m =
-0.096; 3.711; 0.906; -2.078; 0.091; 4.082; -0.524; 3.577; 0.638; -1.631; 0.010
0.239; 1.739; -1.514; -0.976; -0.889; 2.318; -0.048; 2.776; -2.224; -1.853; -1.222
5.567; 0.285; -0.990; -1.580; 0.845; -2.024; 1.224; 0.979; 0.189; -0.587; 1.034
-2.664; -1.460; -1.100; -0.271; -2.508; -1.968; -1.478; -1.834; 0.927; -0.020; -0.430
-1.450; 0.818; -0.801; -1.097; 2.894; -0.133; 2.754; -1.748; 2.437; 0.898; -0.273
1.178; -1.702; -1.172; 1.736; -1.744; 0.144; -2.016; 0.735; -1.964; 1.946; -0.924
-0.553; -0.209; 1.317; -0.524; 0.076; -0.437; -0.585; -0.809; 0.429; 0.643; 1.492
-1.466; -0.593; -1.125; -0.107; -1.609; 1.111; 1.993; 0.417; -0.729; -0.006; 1.845
1.364; 2.788; 0.009; 0.848; -1.391; 0.852; 1.051; -0.515; -1.027; -0.097; -1.179
0.146; 1.107; -1.403; -1.127; 1.036; -0.158; 0.792; -0.871; -3.414; 4.177; -1.232
1.184; 1.211; -1.112; -0.378; -0.722; 0.072; 0.120; 2.264; -1.538; 0.019; 3.247
2.235; -1.085; -0.946; 0.160; -0.545; 1.121; 0.547; -0.891; -0.104; -1.593; -0.312
0.536; -0.037; -0.190; 2.828; -2.304; -0.964; -1.785; -1.012; 3.202; -0.922; -0.480
-0.354; -0.706; 0.314; -1.098; -1.370; 0.032; -0.390; -0.351; 1.376; 0.125; -0.650
-3.856; -0.656; 1.143; 1.562; 3.066; 0.290; -1.067; -0.563; 1.283; 0.206; -2.260
The entry just left of 1.051 -> 0.852
The first entry in the row that holds the largest entry -> 5.567
Read off the centre entry.
1.111
Read off the entry just left of -0.593.
-1.466
The last entry in the row that holds the largest entry is 1.034
The largest entry in the first row: 4.082
Read off the second entry from the end, reading row by row.
0.206
Read off the smallest entry in the first column.
-3.856
The entry directly above -3.856 -> -0.354
The entry just right of 0.032 -> -0.390
Read off the 1st entry, reading row by row.
-0.096
The entry in the top-right corner is 0.010
Read off the entry directly above -0.437.
0.144
The fifth entry from the end, reading row by row -> -1.067
Read off the entry just right of -0.354.
-0.706
The entry directly above the centre entry: -0.437
The entry directly above -1.127 is 0.848
Read off the entry just left of -0.871.
0.792
The fifth entry in reading order: 0.091
The bottom-right entry -> -2.260
Read off the entry just left of -0.133.
2.894
The third entry on the main diagonal: -0.990
The entry just right of -1.403: -1.127
Read off the second entry on the main diagonal.
1.739
The entry just right of 0.643 -> 1.492
The entry directly below 2.318: -2.024
The entry just right of the centre entry is 1.993
The third entry, reading row by row: 0.906
Read off the entry directly below -1.403.
-1.112
Read off the entry just right of 2.754.
-1.748

X = -1.657; 4.044; -0.639; 1.291; 0.713; 3.453; -0.993; -2.540; 0.424; -2.563; -5.128; 7.031; 2.626
The entry just left of the smallest entry is -2.563
Give the entry just right of the smallest entry.
A: 7.031
Give the entry just left of 4.044.
A: -1.657
The entry just right of -0.639 -> 1.291
Give the entry just left of 3.453.
A: 0.713
The entry just left of the centre entry -> 3.453
The entry just left of -2.540: -0.993
